Each path below is one point turned by a fixed rotation once a step. After each direction that follows a path, write how fast that rotation turns it, in degrees per step (0 if it stays still).
Each turn is a multiple of 5 degrees from 10 to 175, or 0.
Each row of a path follows its step; steps can be skipped.
Path 1:
step 0: [-15.3  10.0  -6.0  -5.2 -10.4  -8.3  -2.2 -27.3   0.6  -5.0   4.4   6.8
 -23.0 -16.3  -7.3 -19.9   3.7  12.7 -22.0 -19.9  12.2  14.6  -3.2   7.0
  20.0   2.7  23.0  -6.1 -17.7  -3.0   5.1   7.7 -11.9 -17.1 -20.8]
step 1: [ -4.0  -9.9  19.1  31.5  10.7  13.6  32.6 -14.1   5.2  -3.1   2.4  14.3
  -9.5  14.0  -1.1  -6.5  -0.1 -16.9  11.3 -23.1 -12.9 -11.7 -10.6   0.3
  18.3  -2.9 -17.2  -2.0 -18.1 -12.8   0.7  -4.6   4.3 -14.1  13.3]
step 2: [ -2.8   7.2 -12.8 -12.8  14.1 -12.1   9.6  -3.9  -7.0   0.1 -21.7  -9.8
 -20.7  -1.3  -8.4  38.5  -2.0  -5.1  18.0   2.8   2.2 -11.0  -5.2  -4.3
  -1.1  -4.9 -12.4 -15.1  28.9 -16.4  14.1  -1.2  28.2  -6.9  -5.1]
step 3: [ 10.3  16.3 -16.5   1.7 -18.1  25.2   2.0  -7.0 -13.3   5.5 -13.3 -11.3
  -5.4  -3.9  -5.9 -22.6  15.6  19.1   6.3  10.4  28.6  -0.5 -19.0  -7.9
  17.7  -2.1  19.7  -0.4  18.4  18.6  -9.8  -9.6  12.9   3.7   1.3]
step 4: [-14.2 -12.7 -23.0   7.3   4.1   4.8   9.2  16.7  14.5   1.8   0.5  30.9
  22.3 -11.7   7.8 -12.0  27.6   8.0   1.8 -28.7  -2.0   2.9  -5.5   8.6
   4.4   0.9  -6.8 -28.6  -3.3  11.4 -10.7  15.2   0.3  -1.5  10.8]
step 5: [ 16.3 -39.7   7.0  -4.9  19.3   5.0   2.3  -4.4 -14.4  -4.7   7.0 -25.7
 -12.1 -11.7  -7.7   2.3  20.2   4.0   1.5 -14.7 -23.4  11.6  -0.2   0.4
  -8.1   4.0   5.9 -15.4   1.7 -24.3   9.1   9.7   4.1 -14.9  -9.8]
step 7: [  7.2  15.3 -15.1   4.1   5.4  23.2  -7.2  10.1  18.0   6.3  -2.1  -4.9
   3.5   7.2  28.0   3.7  -9.2  13.6  12.7  -6.5  14.0  13.7  10.4   2.1
   9.1  13.8 -35.7  -2.8   5.5  -7.6 -16.8  18.0  17.3  24.6  -1.0]
step 8: [ 10.9 -13.6  18.6 -17.4  -1.0 -15.8 -10.9  24.5  -4.8  23.0  -0.5   5.3
   1.3  -3.4  -5.6  -2.2  10.0  32.7  -3.4  -3.0  10.3  13.3   8.4   8.6
  -2.2  19.2  -5.0 -11.6   3.8   4.6 -15.4 -28.4   8.9 -20.2 -15.5]
step 10: [ 12.2 -14.5 -21.7   9.5  11.3   2.4   3.9   1.8  15.1 -15.0  -9.0   0.3
  20.3   7.0   4.6   7.9 -30.3 -17.8  -0.8   3.9 -13.7  16.2   2.9  23.0
   1.7   9.2   8.9  11.1 -12.2  -3.2  17.0  10.4  28.2   7.6 -20.9]
Speeds:
[  8.3  -4.2   2.6  -7.0  -2.1   2.7   0.5   7.6   5.2   2.2   4.9  -3.7
   8.5   5.1   4.2  -1.7   3.4  -4.1  -2.9  -7.1   2.6   2.7   6.8  -1.3
  -1.3  -5.7  -1.5   3.3   5.1   0.6   0.4  -2.4   3.5   4.3 -11.5]	20
[-3.2  9.7  4.4  8.8  3.2  3.6 -1.3 -3.6 -0.7 -8.4 -2.3 -2.3 10.8  2.0
 -1.2 -2.3  5.2 -3.7 -5.0 -5.1  1.1  0.1  3.2 -7.9 -1.7 -1.6 -4.2 -2.2
 -5.3  8.5 -1.7 -2.7  3.9 -1.1  4.7]	130
[  0.5  -4.9   0.4   8.0   7.5  -2.4  -1.3  -2.6  -1.2   7.7   2.0   0.0
   1.4  -0.7   1.7   4.9  -6.6   9.0  -2.5   6.0   1.5   5.0  12.1   2.2
  -0.3 -10.8   2.8   2.0  -4.2   4.6  -4.0   0.5   2.1   1.7   1.3]	25
[-6.5  7.4  6.3 -6.5 -2.4  0.6  8.7  0.8  4.3  5.3 -6.8 -6.2 -3.2 -1.9
 -0.5 -1.9  3.7  0.8 -7.2  3.1 -3.3  3.4  2.3  6.3 -4.2 -4.8 -1.9 -7.8
 -2.1 -1.2  4.1  6.4  0.3  8.1  1.6]	160
[ 0.3 -8.6 -4.0  0.7  2.2  1.1  0.0  4.2 -2.9 -7.7 -5.9  0.8  9.8 -3.3
  4.5 -3.7  0.4  0.7 -3.9  5.0 -5.3 -2.5 -5.0  4.4 -1.7 -2.0 12.0 -5.3
  7.6  6.5  3.5  0.9  0.3  3.5  2.7]	60
[  0.8  -1.9   4.2   9.7   0.5  -0.2   0.9   6.1   0.3  -0.7   2.1  -1.2
  -4.4  -2.9  -5.2  -4.5  -2.3  -7.8   2.0  -0.1 -13.1  -3.4   4.9  -1.0
   2.2  -3.9   1.3  -2.8  -3.0  -0.5   6.2   6.4  -0.6  -9.1  -8.6]	85
Path 2:
step 0: [ -9.5  13.6  -6.5 -17.2 -15.3 -17.2  36.7 -14.6 -16.1   8.2   7.5   3.6
 -18.5  -4.2  19.0  -4.9  29.4 -18.8   8.0  12.4 -16.1  -7.1  -2.4 -12.0
   0.0  -1.1  -0.4  -1.4   6.2 -23.2  -7.5 -18.6 -18.3  -8.6  -5.7]
step 2: [ -8.7  13.1  -3.3 -24.9 -14.3   6.0  10.2   4.5  10.0 -33.1  14.5  17.5
 -11.6 -12.4  27.2 -18.1  -5.6   4.4  15.9  -7.2   3.8   9.4 -22.3  15.6
 -10.0 -13.8   9.7  -0.4 -12.3  -3.2  -0.3 -10.3  -6.2 -26.9  14.8]
step 4: [ 22.2   7.3   3.5   3.5  -5.5   3.9  26.4 -15.5  13.2  -6.8  20.5 -16.3
  -6.1  -4.5   4.5 -32.7   6.3  12.3   6.3  -8.1 -38.5   8.0  10.0   7.2
  -1.6 -17.6  11.5   1.0  16.7  14.7 -12.3 -15.5   2.6 -11.0 -13.0]
step 5: [-19.1  -4.9 -16.0  11.8   1.4 -28.2   2.5  -2.4   5.9   1.9  26.1  10.8
   0.0 -12.2  36.2   2.1  18.9   9.3   7.4  -8.7 -14.2 -17.4   4.1  19.0
 -13.3  -7.5  -1.0  22.1  -4.6  -5.0 -12.8 -10.4 -21.4 -15.8  14.0]
step 6: [-16.0 -19.9   6.6 -13.9   2.9  16.6  22.4  -4.7   3.1  -3.9  13.8   5.3
 -19.0   1.8  30.8  -1.8 -13.4   4.9 -22.1  20.8 -12.2  17.1   8.0  -5.8
  -3.4   5.9 -17.4   0.9  10.7 -15.4 -14.2 -17.0  -5.6 -27.5 -19.7]
step 7: [-11.6   0.8   8.1  -7.0  -9.2  13.8   8.4  -4.3  16.9  18.6  28.3  16.3
 -24.1  -8.8   5.8 -34.8  17.6 -16.9  25.6 -10.7   4.6   3.7   9.9  16.3
  18.5 -11.4  13.0  -1.6   5.4 -19.0   2.5  -9.6  -6.1  -8.1  -5.7]
step 8: [ -2.7  12.4   9.2  -0.8 -18.0  11.3   9.9 -25.8  -9.7 -18.9  -0.5  -1.6
  11.6 -20.6  35.9   7.5  25.3   9.8  11.7   5.8  -6.5  -3.4   3.6   1.6
   7.3   1.4   3.5 -15.6  -0.8  -8.4 -14.4 -31.8 -26.7  -4.8   6.5]
step 9: [ 14.5  -5.7 -13.6   8.0 -25.9  18.0  16.9   9.9  -9.9 -21.3  26.7 -12.3
 -23.6 -19.2   9.4  -8.8  -1.0  15.0 -12.1   2.9   6.5   7.3  -7.7  18.9
  -5.1 -12.7  11.2  20.2   0.9 -15.7 -19.8   2.6 -11.6 -13.6 -20.3]
step 10: [ -7.9   3.2  14.1  -8.2 -24.8 -21.2   8.6   5.8  19.2 -14.3   6.8   1.1
 -19.5  11.6  30.0  -6.5 -13.4 -18.2  15.3 -17.0 -28.8  -0.3 -13.1   8.7
   7.0 -25.3  -3.3  -5.0   8.0  -1.7   3.3  -5.5 -24.8 -12.1  -2.1]
Speeds:
[-15.0   2.0   1.9  -4.7   0.3  -3.2   1.2   3.1  -1.8  11.5   1.5   0.2
  -1.1  -2.7  -4.1   1.4  -7.8   7.9   1.8   1.6   1.6   8.2  -0.5  -0.5
  -0.3   2.5   1.5  -2.3   3.1  -1.9   6.6  -5.6  -0.1  -5.6   4.3]	70
[ -2.8  -2.6  -3.3   6.3   1.5   8.8   1.1  -7.7  -7.8  -3.2   0.2  -1.1
  -2.0   1.0  -3.9   2.7 -12.0  -2.1  -2.8   0.1  -2.6  -3.9   2.3   4.4
   5.3   4.9   5.3   2.8   0.6   3.1  -1.9  -6.9   8.1  -3.3  -7.3]	140
[ -2.8  11.0   4.1  -2.2  -0.5   2.3   3.0 -10.8   6.2  -4.3  -6.1  -3.8
  -3.5   4.5   1.8  -0.3  -4.4  -2.6   1.0   5.9  -3.2   4.5  -3.1  -7.4
  -6.8   0.5  -4.8  -3.0  -1.6   9.8  -3.1  -2.1  -3.6  -1.8  -0.4]	175
[  4.0   2.6  -6.5  -6.0  -0.3  -1.1   3.9  -4.8  -3.7   6.4   1.6  -5.9
   2.9  -7.5  -9.3   6.4   4.9   3.1  -3.5   0.6  -7.1  -0.9  -0.8   0.1
   4.0  -2.4   4.8   4.8  -1.7   6.0  -2.9  -0.6 -12.0   2.5  -1.7]	85
[-2.5 -1.2  6.8  8.8  2.0  3.4 -5.6  1.1  5.0  4.0  2.1  2.4 -1.3  0.6
  3.0 13.5 -5.4  1.5  3.2 -1.9 -2.9 -6.8  0.1  2.0  5.7 -4.2 -5.6 -6.6
  4.4  1.9 -2.3  0.5 -9.0  5.2  1.5]	160
[  2.3 -10.3  -2.4 -13.8  -0.8  -2.3  -2.2  -2.8   0.0   3.1  -2.5  -0.9
 -10.4   6.3  -2.5  -2.2  -2.1  -6.6   1.8  -2.2   1.4  -3.0   2.0  -3.7
   6.3  -5.3  -2.3  -8.0   1.7   1.1   4.9  -1.7  -1.6  -0.5  -5.8]	100
[ -0.2   1.4   0.3  -1.4   1.0  -6.5   3.0  -5.2  -2.3  -6.0   6.1  -2.6
  -1.5   2.1  -2.8   7.7  -0.7   5.0  -7.2  -0.4   2.0   0.7  10.0  -3.4
  -3.4   5.3  -1.4 -10.4  -6.2 -11.6  -4.5   1.4  -0.2   2.7  -1.2]	135
Path 3:
step 0: [ -9.3   3.4  18.3  -3.0 -13.8 -24.0   0.4   7.8 -19.3   5.0  -7.7  10.0
  -4.6  -0.7  23.0   9.2   5.7  -2.7  12.8   1.9  12.4   0.1 -18.8 -30.1
 -12.9  -9.8   2.6  32.1  17.4  -3.2  11.2   3.5  26.8   2.7   7.7]
step 1: [ -4.2 -16.6   1.8   3.8  19.6   8.6  -6.9 -10.8  25.1  -3.8  30.1  -3.4
   7.5  -5.3  -2.4 -13.8 -41.8  -9.6  14.7   8.5  -2.8 -14.5  -4.9 -25.6
  -5.2  11.7  -1.3   1.2  11.1  -0.6  -2.8   4.4  16.1   0.7 -18.7]
step 3: [ -2.1  23.3  -6.5  -3.2  -7.1 -13.0  -8.2   1.5   6.2  22.8  14.7   5.3
  21.5   5.1  -3.4  -3.0 -26.1   4.2 -21.5   2.0  10.9  19.2  -4.5   8.0
  16.9   4.4   3.6   3.0 -13.7 -19.3  17.6  22.0   6.8  21.4 -21.9]
step 4: [-19.1  17.4  13.0   8.0 -10.2  32.8   0.1   4.5   6.2   9.3 -15.8 -28.9
   1.1  22.9  12.8  -3.6  -6.5 -25.1  -5.0   5.5  -1.3  -8.0   3.3   4.0
  -4.7 -14.5  -0.1 -11.7   5.4  29.1  17.3   4.7   1.7  11.2   0.4]
step 5: [-22.0  12.3 -25.2   3.5  10.1  -4.5   5.0  18.3 -20.5  11.5  -1.1  -2.7
 -12.8  -3.0   4.9 -12.9  -6.2  24.5  -0.3 -15.2  31.8   0.9   6.9 -17.3
 -20.2  -5.5  18.0  13.4  -6.2  10.9  -8.9  14.1  13.5  12.8   7.8]
step 6: [ 18.1   8.2   8.5   1.3  -3.8  11.9  23.0 -13.9  -1.4  22.0  12.0  -0.9
 -21.2  -5.8   1.4 -39.1  -8.5 -10.4  18.4  -0.6 -21.1 -11.1   1.4  -9.5
   9.6   6.5 -11.8  -7.8   1.9   3.3  -8.1  23.2  16.8   3.1  10.0]
step 7: [ 14.0   7.8  -7.0  11.4 -10.2 -16.0  11.8   9.5 -30.8 -23.2  16.4  -2.3
  -5.2   8.1   6.2  -1.8  -6.7  21.6  -9.2  10.0 -15.0 -27.6  -0.5   1.0
  -7.8 -12.5  15.6   5.4  22.2   0.9  26.2 -12.9  10.3  10.6  -3.9]
step 8: [  3.7  -5.1   5.1   1.3  17.5 -14.3  -4.5   6.7  18.5  24.3  24.2  -4.3
  21.2   7.5  13.5  -2.9  13.7 -16.6  -5.9 -11.9  -6.4 -18.2  23.8 -20.6
  22.6  -4.5  17.0   2.0   0.5 -19.9   7.0   7.6  10.7   3.4 -10.8]
step 10: [-34.1  26.0  -2.9   0.4  10.2 -14.8  -1.1   0.7  -5.1   0.8  11.3 -12.4
  21.5 -18.0  15.4 -14.4 -30.1   5.0  -7.9   7.1  -8.9   1.3  12.2 -13.4
 -10.5   5.2   5.7  -4.2 -14.3  -1.6 -25.8  -6.8 -16.9   1.3 -10.5]
Speeds:
[ -7.9  -0.4  -4.2  -0.4  -3.1  -0.8   3.1   2.2   8.5   1.3  -6.2  -1.8
   6.0   2.8   2.0   4.2   6.5   0.8   0.2   6.6  -1.7   3.0   5.7   3.6
   2.4 -12.1   1.8  -2.6  -9.5  -4.7   7.6   3.8   0.0   1.9  -3.0]	70
[ -0.4  -0.8   3.0   1.3   1.1  -2.6  -2.7   1.5  -1.9   2.6  -1.5  -8.3
  -0.4  -0.6   5.4  -2.4   4.8  11.8 -11.7  -1.3   2.7   6.3  -0.2  -9.6
   7.8  -2.5   0.3   4.2  -1.5  -3.3  -4.1  -2.8   2.0  -7.8   3.9]	135
[ 5.9  3.2  0.7 10.0  7.3 -5.5 -4.3 -0.7 -7.1 -0.2 -2.6  1.2  0.0 -0.1
 -1.5  4.2 -1.4  6.7  4.5  2.3  4.3  6.2 -5.2  8.0 -8.3 -9.0  3.4  1.5
  2.9  1.0  5.6  1.8  4.1 -4.3  1.0]	160
[-1.2 -6.6  8.7  8.7  0.2  6.1 -1.6 -3.4  0.0  2.7 -7.0 -2.2  2.7  4.2
  2.7 -4.1 -1.7 -3.1  2.7 -1.6 -1.8 -8.3 -4.8  5.7  5.0  1.9  0.2 -7.1
 -3.6 -4.4  0.9  1.0  2.7 -4.0 12.2]	155
[ 2.2 -0.5  2.9 -3.0  1.2  9.5 -2.1  8.7  9.2  8.3 -4.1  4.1  0.3 -3.1
  7.0  6.1 -1.3  0.9  0.2  2.8  3.8 -1.1 -0.4  1.5 -2.8 -2.5  8.7  3.5
  8.5 -0.5 -7.1 -4.3  3.5  4.7  2.2]	85
[  2.7  -2.0  -0.5  -9.0   2.0   3.1   3.9  -4.7   4.0   1.8  -7.7  -7.7
  -1.8  -2.5  -4.1  -8.8  -1.5   0.7   0.7   4.2   3.0  -3.5  -2.0   4.4
   3.3  -1.4   3.1   2.1   7.1   5.9   8.1  -3.5  -2.9 -10.0  -6.5]	145
[ 5.0  0.1  4.5 -3.5  2.1 -4.7  8.3  0.7  0.7  3.1 -3.3  0.6 -9.1  1.3
  6.7  1.6  6.2 -1.1  0.2 -4.8  8.5  0.2 -5.1  2.1 -2.9  7.2  2.9 -6.0
 -6.7 -7.1 -1.0  5.5  2.1 -1.0 -9.1]	120
Path 4:
step 0: [-24.7 -12.4  -2.1 -19.2  -0.8  15.9  -9.8 -18.2  -2.3 -16.7 -32.2 -10.7
  27.0   1.8  -4.1  -1.6  -0.8  12.6 -23.7  -3.1   3.1  12.3  18.4  -9.4
  -4.2  -2.8 -15.6  -0.9   9.9   1.8  -6.0 -16.2  13.1   3.1  -2.6]
step 1: [-17.0  13.1  -1.4  -2.8  -4.0   4.3 -23.8  -2.7  -1.4   0.0  -6.6  -3.0
  -8.4 -27.7  -9.7  -8.0  24.3 -13.4   9.5   7.0   6.1   1.7   4.1   5.2
 -20.0   2.9   4.8   5.0  13.4 -14.6  -4.8 -25.5 -13.7  28.3  20.5]
step 2: [  0.6  -8.8  11.9  -1.7 -14.3  22.1   0.6   7.8 -20.1   3.1   8.3 -17.5
 -11.5  -1.5   3.4  24.8   1.9  -3.6 -14.9  -0.7   4.3   7.0  10.5  12.2
 -12.7 -23.3   8.5  -0.7  16.4  -9.4  19.4  -0.4  25.5   1.9  26.0]
step 3: [-11.8  -8.6  11.2 -23.1  -4.2  17.0  -1.1 -13.9  -7.7 -18.4 -10.4   7.6
  13.1  -1.1  -0.1  19.9   2.5   1.1  15.6  -1.1 -11.5  -9.0   3.3  -2.4
  11.4 -21.9 -21.2  12.0  18.4   6.0 -14.8  22.0  -7.3  21.8  16.4]
step 4: [-15.5   8.4 -11.6   2.3 -12.5   5.8  -8.1 -36.2   9.6  -5.6 -14.4 -24.1
   6.0  -0.7  11.5   9.5   2.7   0.4   1.5  -6.1  16.2   6.6  19.7  -8.9
  -6.9  -0.3  -6.9 -22.9  -3.8  18.4   2.4 -28.6   1.8  20.0  11.5]
step 7: [  3.4  -1.6  -1.2 -20.3 -14.6  15.5 -13.1 -11.5  -4.5   0.2  -4.7  -9.2
  27.2  16.2   4.3  27.5   6.5   8.3  11.2   6.5   3.7   2.8 -10.4  17.2
   7.6 -20.0  -6.1   6.0  21.7  10.5  19.7  -6.9   3.6  21.8   8.8]
step 8: [-11.5  12.6   4.0 -11.4  -7.2  -2.1 -12.1 -19.9   0.5 -16.0  -0.6 -10.3
   7.0 -25.6  16.4 -13.6  -5.7  -0.5  -5.6 -11.4 -13.4   6.1  31.4 -15.6
  -1.8 -17.2 -30.1  -7.2  16.3   6.7  -1.0  -8.1   5.7  12.0  15.0]
step 9: [-28.6   2.1  -1.6  -5.4  -2.9  20.5  -6.9   7.9  -5.4   3.7  -3.8  -7.5
   2.2  -5.5  16.4  12.7   8.4   1.1  -3.2   4.4  11.6  -5.3   6.4   4.0
 -19.3  14.2   0.1   3.4 -26.8 -15.4  -9.3 -15.8   6.9  24.4  36.1]
step 10: [ -5.2  -2.2  13.4  -2.5 -11.7  12.9 -10.2  -4.9 -19.0  -5.0 -32.8 -28.8
   0.7   7.0 -10.5  11.5  -7.5 -20.4   3.5   4.9  10.3   1.8  15.0   2.1
  -1.3  -4.3   9.4  16.6  29.9 -21.1   8.4  11.7   3.1  -5.2  14.8]
Speeds:
[  0.9   5.5  -1.1   3.8   2.6   5.3  -2.7   2.7 -10.8   7.5  -4.4   5.5
 -10.2   2.5   1.0  -2.5  -3.6   0.7   0.5  -1.9   6.6  -7.8   3.1   6.4
  -2.5  -3.9   6.5   3.0   2.9  -5.5   1.0   5.0   3.7   3.8  -3.9]	90
[-8.9  4.3  2.7 -2.8 -7.8  0.1  0.1 -6.3 -3.1 -2.1 -6.2 -1.5 -6.9  0.9
 -7.8 -4.0  2.0  0.4 -2.6  3.6 -3.9 -0.1 -3.7  2.3 -0.6 10.1  4.6  7.1
 -4.8 -4.0  0.9 -6.5  1.1 -9.0 -0.3]	80
[ 0.5  9.8  0.8 -1.8 -1.9 -8.9 -7.7  7.1 -1.2  4.2 -5.5 -2.8  8.9 -1.2
  6.6 -3.6 -6.3  0.8 -0.6  7.6 -3.7  0.8  0.2  5.9  4.1  3.0 -4.2  1.1
 -5.7  1.1  5.3  4.6  5.1  1.2  1.8]	35
[ 5.0 -6.2  3.1  6.8 -7.2 -2.8 -2.1  1.1 -1.0  6.8  2.3 -2.5  1.2 -5.5
  3.6  7.1  5.9  4.6 -0.5 -2.7  2.0 -0.8 -1.2 -1.9 -1.8  1.6 -0.4 10.0
 -2.8 -4.2 -9.5  6.9  6.4 -6.4  5.4]	100
[-1.0  4.5 -4.3  4.9 -6.5 -0.9 -0.5 -0.7  1.7  0.2  1.7  6.6 -6.8 -2.5
  9.7 10.5  1.7 -4.1 -2.1  4.0  7.2  1.4 -6.2  2.1  4.2  3.3  4.3 -8.2
 -6.4  3.7 -0.9 -7.0 -1.1  3.5  2.7]	145
[  1.5  12.9   7.3  -8.9  -1.5   2.3   2.9   0.2  -1.5   1.6   8.9  -0.7
  -5.8  -0.4   0.8   3.0   4.3   1.1   1.2 -10.3  -4.2  -3.3  -5.0   1.7
   0.9  -6.1  -8.9   1.3  -2.4   4.0   2.6  -0.8   2.9  -1.7   1.8]	70
[ 0.6  7.7  2.5  5.3 -0.5  0.7 -0.6 -3.3  6.1 -1.3 -3.2 -7.4 -9.9 -6.1
  0.3 -2.2 -3.3 -6.8  2.8 -0.1  4.1  9.9  4.4 -7.7  5.0  0.2 -1.6 -2.2
  6.6  0.5  0.7  7.9  4.1 -4.6 -2.2]	170
